In the data rows, 128 means zero.
Each row in the table below has a label, given by one hidden rule.
[107, 105, 128, 100, 189, 134, 120, 143, 177, 107, 102, 94, 126, 113, 108, 82, 107, 100, 91, 75, 111, 136, 142, 108, 121, 246, 148, 138, 197, 152, 96, 185] F
[131, 127, 93, 101, 206, 114, 48, 93, 147, 58, 94, 126, 92, 87, 144, 38, 255, 98, 138, 24, 108, 125, 100, 113, 173, 233, 176, 199, 213, 145, 89, 196] C
[107, 161, 130, 104, 45, 127, 151, 138, 111, 119, 110, 98, 162, 138, 86, 141, 167, 172, 84, 255, 118, 118, 116, 129, 99, 14, 128, 104, 120, 184, 123, 187] C
[118, 87, 100, 115, 186, 159, 133, 112, 155, 137, 120, 140, 88, 145, 139, 97, 179, 154, 102, 180, 65, 112, 143, 159, 169, 127, 130, 96, 114, 174, 120, 153] C
[131, 121, 118, 95, 222, 131, 118, 108, 140, 103, 136, 88, 117, 163, 67, 0, 143, 104, 99, 179, 96, 95, 94, 133, 151, 148, 153, 118, 136, 221, 118, 255] A
[76, 150, 113, 102, 155, 181, 0, 50, 121, 93, 112, 30, 129, 67, 78, 69, 255, 170, 55, 74, 92, 161, 140, 116, 249, 122, 170, 227, 245, 141, 112, 251] A
[126, 120, 120, 101, 244, 158, 51, 70, 148, 121, 97, 102, 102, 121, 155, 69, 247, 122, 92, 0, 133, 129, 65, 107, 100, 138, 107, 122, 255, 248, 82, 151] A
[148, 107, 109, 132, 203, 120, 152, 167, 138, 127, 131, 112, 119, 138, 193, 142, 138, 136, 136, 44, 130, 117, 106, 151, 112, 157, 199, 82, 158, 44, 103, 134] D
[140, 131, 139, 118, 116, 111, 126, 128, 118, 131, 127, 155, 112, 127, 118, 149, 191, 125, 143, 234, 109, 134, 116, 118, 106, 68, 108, 129, 66, 137, 163, 44] B
[100, 95, 126, 114, 158, 112, 113, 139, 130, 127, 150, 100, 117, 104, 87, 64, 171, 146, 49, 87, 72, 128, 107, 116, 178, 117, 122, 170, 255, 206, 132, 75] C
[94, 163, 114, 119, 116, 171, 94, 80, 71, 144, 156, 136, 174, 139, 49, 160, 0, 180, 155, 255, 188, 161, 149, 92, 255, 40, 74, 109, 101, 52, 182, 40] B
[93, 97, 101, 114, 234, 104, 0, 55, 164, 90, 64, 86, 88, 88, 99, 23, 240, 129, 24, 143, 66, 97, 111, 113, 201, 224, 162, 216, 187, 255, 61, 177] A
[109, 154, 156, 106, 78, 151, 121, 88, 128, 113, 152, 130, 146, 128, 102, 185, 45, 180, 110, 77, 120, 154, 117, 90, 94, 90, 114, 108, 109, 124, 171, 163] E
[139, 135, 127, 144, 96, 126, 139, 118, 148, 150, 135, 122, 146, 125, 120, 171, 52, 71, 140, 133, 142, 83, 99, 136, 96, 69, 117, 149, 96, 58, 108, 103] B
[79, 145, 93, 112, 95, 167, 160, 89, 157, 86, 91, 65, 109, 121, 44, 150, 130, 168, 135, 174, 121, 186, 187, 128, 244, 139, 117, 195, 255, 151, 89, 132] C
[185, 75, 94, 132, 161, 75, 86, 160, 145, 184, 125, 101, 87, 132, 191, 139, 255, 108, 138, 118, 184, 92, 94, 141, 7, 238, 141, 139, 134, 149, 89, 255] F
[114, 144, 88, 116, 199, 137, 145, 103, 142, 105, 153, 112, 99, 125, 108, 99, 177, 127, 103, 66, 124, 134, 104, 116, 147, 112, 134, 190, 105, 161, 149, 234] C
[116, 143, 142, 138, 93, 140, 171, 114, 111, 114, 137, 152, 168, 148, 76, 95, 49, 135, 168, 232, 115, 155, 133, 124, 133, 107, 112, 99, 51, 66, 138, 67] B
[164, 72, 93, 143, 196, 81, 143, 135, 131, 155, 104, 100, 93, 148, 187, 35, 255, 69, 116, 15, 107, 88, 66, 127, 55, 181, 180, 174, 255, 184, 94, 173] C
[128, 127, 173, 107, 61, 170, 125, 119, 74, 131, 146, 114, 121, 125, 110, 164, 54, 130, 118, 217, 95, 164, 161, 123, 165, 112, 172, 100, 81, 90, 124, 148] B
[137, 146, 178, 128, 131, 119, 121, 156, 115, 110, 143, 163, 143, 149, 125, 216, 117, 116, 108, 119, 192, 132, 152, 166, 148, 114, 100, 106, 158, 135, 134, 129] B
[97, 146, 132, 154, 38, 129, 105, 153, 96, 82, 139, 149, 139, 116, 96, 170, 29, 147, 146, 149, 143, 182, 150, 104, 160, 110, 111, 167, 24, 103, 127, 137] D
[93, 152, 171, 154, 73, 128, 197, 128, 93, 171, 160, 237, 148, 159, 75, 210, 0, 128, 196, 255, 152, 159, 134, 127, 164, 114, 136, 101, 0, 56, 162, 0] B
[153, 116, 120, 157, 175, 112, 157, 119, 111, 132, 121, 131, 123, 118, 110, 75, 126, 124, 173, 140, 102, 140, 95, 137, 73, 166, 116, 91, 210, 88, 128, 94] D
[189, 98, 68, 149, 154, 70, 184, 190, 147, 214, 152, 135, 112, 142, 244, 120, 238, 64, 116, 146, 117, 76, 124, 142, 0, 137, 153, 101, 84, 117, 93, 97] F
[137, 61, 76, 121, 255, 71, 35, 109, 186, 156, 95, 106, 71, 125, 148, 7, 255, 132, 136, 61, 80, 108, 74, 109, 80, 227, 202, 156, 255, 186, 94, 255] C
[110, 147, 127, 129, 148, 150, 84, 83, 134, 103, 126, 144, 132, 123, 130, 95, 84, 148, 145, 137, 83, 131, 137, 112, 129, 122, 150, 153, 172, 38, 127, 109] B
[98, 124, 135, 81, 174, 146, 159, 89, 110, 128, 130, 144, 108, 78, 98, 74, 132, 153, 137, 0, 108, 130, 154, 107, 90, 180, 159, 147, 147, 88, 99, 154] E
[110, 158, 131, 148, 51, 137, 161, 107, 112, 109, 130, 127, 142, 146, 121, 176, 155, 134, 126, 206, 113, 122, 123, 127, 140, 153, 126, 134, 73, 144, 108, 211] A
[123, 164, 103, 118, 128, 125, 168, 101, 107, 83, 108, 127, 117, 102, 75, 129, 51, 149, 56, 131, 97, 148, 152, 133, 164, 110, 121, 94, 146, 123, 133, 94] C
[139, 147, 115, 142, 96, 121, 98, 121, 127, 177, 148, 168, 113, 160, 138, 212, 39, 81, 189, 188, 107, 109, 150, 149, 150, 104, 106, 102, 14, 119, 137, 190] F
[129, 150, 104, 137, 101, 98, 143, 167, 136, 145, 162, 86, 120, 152, 214, 151, 67, 143, 115, 147, 147, 124, 147, 100, 87, 91, 90, 64, 128, 98, 156, 92] F
[176, 88, 149, 154, 110, 74, 255, 204, 136, 192, 166, 185, 143, 168, 212, 174, 198, 101, 227, 150, 219, 106, 118, 176, 0, 117, 106, 115, 48, 86, 160, 67] D
[162, 89, 71, 140, 253, 85, 144, 159, 170, 170, 90, 105, 110, 136, 188, 87, 255, 77, 130, 0, 125, 81, 58, 127, 89, 191, 152, 178, 161, 128, 87, 201] F
[76, 108, 116, 84, 172, 188, 9, 12, 89, 38, 82, 152, 151, 130, 67, 72, 207, 144, 48, 0, 101, 106, 173, 93, 187, 114, 196, 177, 254, 255, 155, 246] A
[135, 103, 82, 118, 190, 111, 52, 165, 169, 153, 121, 155, 68, 137, 148, 23, 255, 96, 135, 0, 128, 99, 108, 124, 73, 216, 175, 173, 172, 172, 83, 123] F
[139, 189, 177, 168, 71, 91, 171, 187, 84, 155, 152, 183, 159, 165, 141, 212, 26, 146, 188, 255, 195, 121, 170, 167, 125, 34, 72, 69, 0, 0, 185, 0] B
[175, 100, 86, 137, 158, 105, 172, 163, 125, 166, 145, 201, 164, 142, 161, 115, 170, 111, 93, 116, 184, 122, 110, 119, 105, 123, 114, 135, 176, 196, 101, 90] C
[182, 130, 140, 162, 116, 77, 186, 155, 126, 147, 162, 147, 125, 154, 211, 146, 170, 106, 207, 195, 168, 145, 149, 165, 44, 122, 106, 98, 47, 158, 171, 98] D
[125, 136, 133, 141, 99, 135, 145, 150, 116, 134, 164, 138, 140, 128, 121, 148, 109, 111, 153, 160, 188, 128, 159, 140, 156, 177, 132, 93, 15, 53, 137, 183] D
[135, 112, 127, 101, 118, 146, 124, 153, 125, 127, 131, 102, 141, 99, 71, 88, 127, 159, 143, 121, 71, 106, 141, 131, 129, 98, 93, 101, 92, 126, 146, 77] D
[118, 126, 156, 125, 119, 139, 83, 154, 116, 126, 195, 157, 122, 97, 156, 118, 58, 130, 154, 228, 125, 115, 109, 151, 0, 139, 134, 65, 184, 136, 125, 0] B
[129, 142, 153, 141, 100, 144, 160, 171, 142, 159, 180, 147, 128, 157, 107, 210, 29, 141, 170, 90, 138, 137, 165, 140, 115, 117, 75, 88, 4, 133, 150, 92] D
[115, 134, 82, 97, 137, 131, 50, 132, 135, 125, 97, 111, 95, 118, 106, 31, 82, 129, 79, 41, 91, 120, 107, 77, 181, 212, 179, 152, 255, 137, 156, 255] F
[114, 148, 88, 107, 172, 129, 64, 120, 137, 76, 74, 115, 120, 101, 127, 65, 99, 151, 38, 4, 118, 143, 131, 119, 150, 157, 127, 160, 133, 198, 122, 181] C
[147, 151, 181, 181, 57, 100, 255, 220, 78, 151, 191, 193, 157, 177, 120, 222, 0, 99, 206, 255, 197, 129, 201, 164, 56, 40, 62, 42, 0, 73, 163, 0] D
[149, 125, 90, 122, 188, 142, 127, 99, 141, 126, 121, 88, 92, 131, 126, 61, 162, 128, 127, 67, 128, 96, 110, 121, 170, 160, 155, 208, 235, 134, 101, 206] C
[110, 133, 123, 161, 139, 95, 73, 235, 103, 125, 150, 152, 146, 157, 188, 161, 95, 91, 95, 115, 125, 108, 116, 154, 71, 51, 125, 104, 104, 88, 155, 93] D
[86, 147, 160, 128, 76, 173, 198, 88, 127, 142, 125, 174, 154, 123, 97, 141, 0, 151, 72, 183, 154, 165, 165, 138, 193, 104, 81, 85, 0, 0, 185, 56] B
[126, 87, 93, 128, 185, 124, 33, 110, 139, 111, 87, 172, 126, 76, 232, 51, 56, 108, 185, 104, 139, 149, 112, 136, 123, 123, 136, 97, 98, 173, 90, 207] C
[139, 167, 207, 148, 18, 130, 102, 126, 84, 71, 180, 133, 144, 110, 25, 165, 0, 180, 99, 197, 162, 153, 167, 134, 215, 71, 61, 140, 0, 139, 131, 13] E
[71, 102, 120, 104, 245, 193, 0, 0, 160, 51, 111, 0, 122, 50, 64, 54, 152, 192, 83, 0, 45, 108, 92, 76, 255, 217, 249, 207, 255, 255, 80, 255] A
[105, 118, 133, 106, 185, 136, 89, 70, 182, 105, 138, 86, 151, 103, 89, 76, 158, 141, 75, 52, 77, 142, 115, 131, 137, 174, 196, 192, 168, 135, 108, 200] E
[147, 100, 149, 107, 165, 139, 42, 130, 145, 100, 113, 126, 128, 117, 182, 71, 144, 140, 95, 98, 103, 141, 94, 113, 225, 145, 120, 156, 36, 85, 117, 158] B
[104, 156, 127, 114, 182, 125, 111, 138, 116, 140, 129, 130, 152, 127, 123, 67, 100, 136, 125, 226, 109, 161, 95, 120, 118, 148, 161, 68, 55, 186, 135, 160] C
[123, 169, 183, 120, 46, 141, 124, 137, 70, 113, 123, 127, 153, 140, 50, 171, 0, 141, 136, 183, 131, 132, 171, 115, 139, 122, 109, 85, 14, 0, 179, 154] B
[108, 120, 103, 92, 147, 133, 85, 90, 107, 104, 84, 44, 81, 101, 120, 78, 110, 145, 82, 0, 103, 111, 106, 92, 193, 166, 165, 209, 200, 255, 79, 76] A
[64, 132, 137, 103, 71, 190, 159, 126, 82, 86, 129, 87, 129, 73, 60, 62, 68, 153, 91, 63, 124, 147, 131, 98, 251, 54, 150, 157, 0, 194, 114, 193] A
[124, 113, 89, 102, 249, 150, 48, 88, 173, 89, 75, 74, 104, 115, 141, 20, 255, 171, 67, 0, 45, 113, 83, 97, 255, 181, 184, 173, 255, 255, 60, 255] C
[115, 161, 173, 123, 20, 171, 89, 155, 93, 67, 146, 146, 148, 150, 13, 98, 0, 178, 122, 189, 133, 204, 140, 101, 230, 31, 127, 123, 88, 28, 142, 11] B
[85, 130, 145, 91, 114, 174, 88, 56, 145, 89, 115, 104, 151, 109, 95, 26, 89, 162, 25, 94, 41, 149, 138, 96, 254, 155, 134, 155, 103, 115, 72, 255] E
[122, 91, 123, 156, 152, 115, 156, 106, 164, 139, 154, 110, 113, 136, 163, 122, 175, 82, 96, 151, 162, 109, 127, 145, 130, 99, 159, 106, 196, 140, 126, 205] A
[92, 161, 118, 117, 97, 135, 153, 114, 141, 71, 127, 130, 150, 113, 93, 139, 0, 146, 84, 0, 141, 168, 138, 77, 118, 97, 82, 174, 75, 96, 145, 126] D
[149, 97, 98, 162, 175, 98, 102, 127, 123, 174, 123, 173, 111, 158, 128, 188, 101, 125, 106, 168, 152, 89, 128, 120, 32, 150, 108, 104, 119, 57, 105, 126] D
[130, 102, 124, 129, 139, 89, 102, 110, 148, 158, 82, 91, 98, 139, 196, 33, 212, 114, 135, 0, 99, 123, 102, 120, 111, 205, 192, 141, 221, 201, 104, 255] A
[124, 133, 142, 131, 161, 132, 96, 120, 131, 156, 119, 86, 122, 142, 158, 170, 239, 111, 135, 43, 106, 120, 118, 127, 117, 120, 139, 114, 124, 117, 107, 130] B
[136, 133, 135, 127, 87, 145, 150, 141, 100, 107, 129, 135, 144, 147, 71, 221, 93, 165, 126, 218, 127, 152, 152, 142, 182, 98, 130, 97, 60, 75, 147, 33] D
[124, 128, 139, 139, 125, 138, 164, 100, 137, 156, 111, 167, 117, 129, 202, 86, 176, 129, 151, 152, 162, 138, 101, 126, 76, 99, 114, 131, 172, 174, 117, 119] A
[111, 113, 106, 114, 162, 163, 67, 47, 146, 82, 100, 73, 117, 114, 130, 99, 180, 159, 79, 94, 72, 127, 100, 105, 216, 191, 130, 158, 255, 166, 120, 204] A
[129, 85, 129, 150, 107, 86, 157, 140, 115, 162, 101, 122, 125, 126, 173, 115, 173, 112, 178, 56, 108, 79, 92, 138, 35, 241, 97, 137, 140, 162, 79, 21] C
[137, 118, 130, 125, 143, 121, 112, 155, 90, 140, 126, 89, 109, 147, 123, 128, 109, 106, 151, 194, 217, 128, 138, 154, 74, 125, 133, 72, 149, 69, 113, 53] D
[158, 116, 119, 142, 134, 102, 193, 142, 111, 179, 132, 155, 141, 146, 208, 192, 125, 89, 160, 120, 148, 108, 144, 142, 0, 147, 153, 108, 0, 82, 143, 129] D
[131, 156, 178, 108, 64, 151, 112, 151, 107, 127, 112, 127, 156, 136, 67, 179, 29, 134, 157, 159, 113, 152, 166, 125, 111, 65, 121, 111, 95, 42, 137, 114] B
The hidden rule looks at only part of the columns. Which column or columns, counting from 0, in order?
2 7 29
Which label does each new row get?
[130, 164, 126, 106, 100, 141, 102, 115, 118, 113, 143, 152, 137, 138, 136, 159, 0, 115, 128, 220, 166, 135, 144, 111, 107, 161, 144, 118, 113, 37, 132, 74] B
[163, 102, 133, 170, 141, 87, 152, 221, 112, 199, 149, 154, 113, 149, 117, 217, 205, 88, 208, 78, 174, 120, 166, 176, 86, 136, 104, 53, 0, 58, 139, 63] D
[90, 143, 134, 84, 183, 157, 76, 30, 144, 104, 92, 60, 142, 103, 31, 42, 197, 169, 111, 26, 62, 163, 137, 91, 237, 128, 170, 132, 142, 194, 84, 190] A
[124, 142, 127, 108, 175, 125, 145, 89, 138, 110, 90, 97, 101, 141, 110, 73, 134, 129, 96, 0, 91, 132, 112, 100, 214, 178, 160, 133, 111, 255, 123, 208] A
[136, 85, 97, 151, 168, 76, 137, 183, 142, 142, 134, 141, 107, 149, 178, 153, 180, 113, 129, 204, 134, 113, 111, 138, 0, 146, 150, 68, 94, 141, 143, 138] F
[149, 163, 149, 102, 107, 140, 154, 120, 119, 122, 160, 147, 102, 169, 90, 170, 49, 175, 158, 165, 208, 137, 153, 127, 9, 103, 99, 120, 0, 124, 132, 141] B
[142, 116, 125, 149, 88, 131, 216, 160, 104, 157, 133, 175, 157, 138, 177, 120, 101, 140, 196, 216, 181, 108, 130, 158, 77, 148, 88, 111, 125, 78, 104, 122] D
[125, 97, 102, 120, 106, 116, 98, 143, 162, 156, 131, 103, 118, 146, 197, 78, 235, 93, 123, 2, 104, 95, 135, 141, 141, 190, 101, 145, 255, 133, 124, 148] F
[90, 145, 115, 97, 72, 170, 0, 48, 106, 40, 97, 89, 143, 80, 44, 110, 84, 192, 91, 47, 75, 164, 157, 101, 255, 84, 125, 117, 193, 235, 133, 255] A
[93, 144, 156, 86, 119, 183, 71, 40, 130, 31, 126, 87, 131, 59, 62, 123, 117, 197, 21, 0, 54, 164, 108, 89, 255, 150, 146, 170, 255, 128, 100, 255] E
[131, 151, 180, 101, 42, 144, 168, 154, 104, 149, 165, 130, 161, 135, 122, 142, 0, 145, 174, 195, 120, 163, 184, 141, 201, 58, 65, 53, 128, 102, 157, 41] B
[124, 124, 148, 140, 70, 138, 140, 81, 125, 105, 105, 144, 106, 125, 107, 87, 124, 149, 91, 147, 113, 138, 111, 114, 118, 94, 137, 125, 189, 88, 140, 225] E
[87, 172, 177, 157, 68, 173, 167, 104, 65, 116, 153, 176, 162, 132, 39, 255, 0, 180, 136, 225, 163, 197, 170, 161, 233, 131, 72, 82, 4, 0, 187, 44] B
[99, 137, 101, 105, 226, 115, 0, 50, 135, 104, 77, 29, 98, 78, 85, 80, 199, 199, 37, 49, 48, 146, 120, 85, 247, 130, 193, 234, 255, 211, 94, 255] A
[157, 106, 122, 129, 136, 103, 152, 154, 161, 93, 107, 158, 131, 103, 160, 117, 162, 99, 105, 239, 197, 122, 166, 148, 65, 83, 127, 147, 0, 107, 137, 174] D
[143, 128, 148, 149, 92, 104, 255, 109, 101, 151, 145, 139, 107, 147, 109, 113, 42, 130, 127, 255, 147, 99, 168, 127, 127, 84, 75, 93, 16, 52, 169, 0] B
[112, 140, 179, 126, 74, 159, 168, 164, 114, 67, 162, 130, 151, 121, 73, 217, 0, 160, 178, 170, 162, 177, 169, 146, 108, 47, 67, 59, 52, 99, 202, 64] B
[96, 150, 155, 127, 95, 177, 99, 88, 99, 73, 121, 128, 124, 110, 56, 108, 95, 158, 111, 59, 136, 167, 107, 103, 209, 72, 144, 113, 74, 112, 151, 191] E
[151, 76, 94, 180, 180, 84, 212, 160, 133, 186, 132, 125, 107, 171, 221, 73, 186, 59, 177, 93, 164, 101, 106, 171, 0, 112, 105, 91, 80, 103, 154, 28] F
[165, 122, 137, 157, 85, 72, 181, 156, 115, 146, 156, 203, 121, 156, 195, 145, 153, 83, 118, 156, 132, 120, 155, 161, 12, 168, 177, 119, 149, 93, 120, 86] D
[107, 160, 115, 106, 158, 173, 85, 134, 121, 79, 75, 60, 136, 126, 88, 81, 163, 173, 78, 78, 129, 152, 113, 109, 193, 210, 135, 97, 255, 177, 116, 128] C
[142, 157, 159, 173, 22, 146, 204, 111, 94, 153, 157, 175, 144, 173, 156, 200, 0, 131, 167, 168, 180, 132, 120, 161, 83, 62, 63, 102, 93, 0, 132, 32] B
[143, 89, 145, 159, 201, 68, 177, 187, 150, 181, 143, 187, 121, 147, 178, 146, 251, 84, 153, 155, 142, 110, 126, 142, 70, 107, 131, 161, 124, 72, 122, 79] D
[140, 120, 96, 147, 113, 134, 160, 130, 158, 128, 106, 142, 124, 126, 126, 125, 174, 131, 130, 140, 90, 113, 103, 112, 111, 185, 130, 141, 195, 180, 99, 220] C
[151, 107, 101, 140, 88, 127, 68, 145, 144, 138, 98, 118, 114, 141, 198, 85, 51, 110, 153, 179, 130, 115, 137, 143, 56, 107, 117, 114, 180, 189, 88, 65] C
[126, 123, 127, 134, 99, 126, 166, 92, 105, 125, 115, 107, 132, 125, 104, 123, 7, 119, 77, 92, 177, 140, 104, 135, 158, 96, 102, 115, 160, 46, 134, 107] B
[130, 137, 132, 104, 191, 181, 123, 140, 157, 96, 89, 114, 119, 97, 101, 50, 171, 153, 146, 42, 138, 128, 127, 120, 191, 80, 117, 159, 63, 101, 118, 190] D
[83, 157, 151, 126, 66, 169, 116, 59, 105, 63, 114, 112, 149, 110, 46, 183, 20, 167, 60, 205, 100, 176, 155, 115, 185, 23, 115, 79, 90, 72, 146, 23] E
[123, 138, 182, 155, 82, 148, 187, 145, 112, 119, 180, 147, 156, 145, 82, 160, 0, 139, 107, 231, 199, 141, 167, 157, 155, 78, 49, 105, 51, 104, 160, 36] B
[140, 142, 120, 118, 129, 151, 157, 90, 162, 122, 123, 86, 141, 120, 182, 98, 228, 79, 87, 22, 87, 102, 99, 114, 170, 209, 207, 179, 202, 206, 104, 110] A
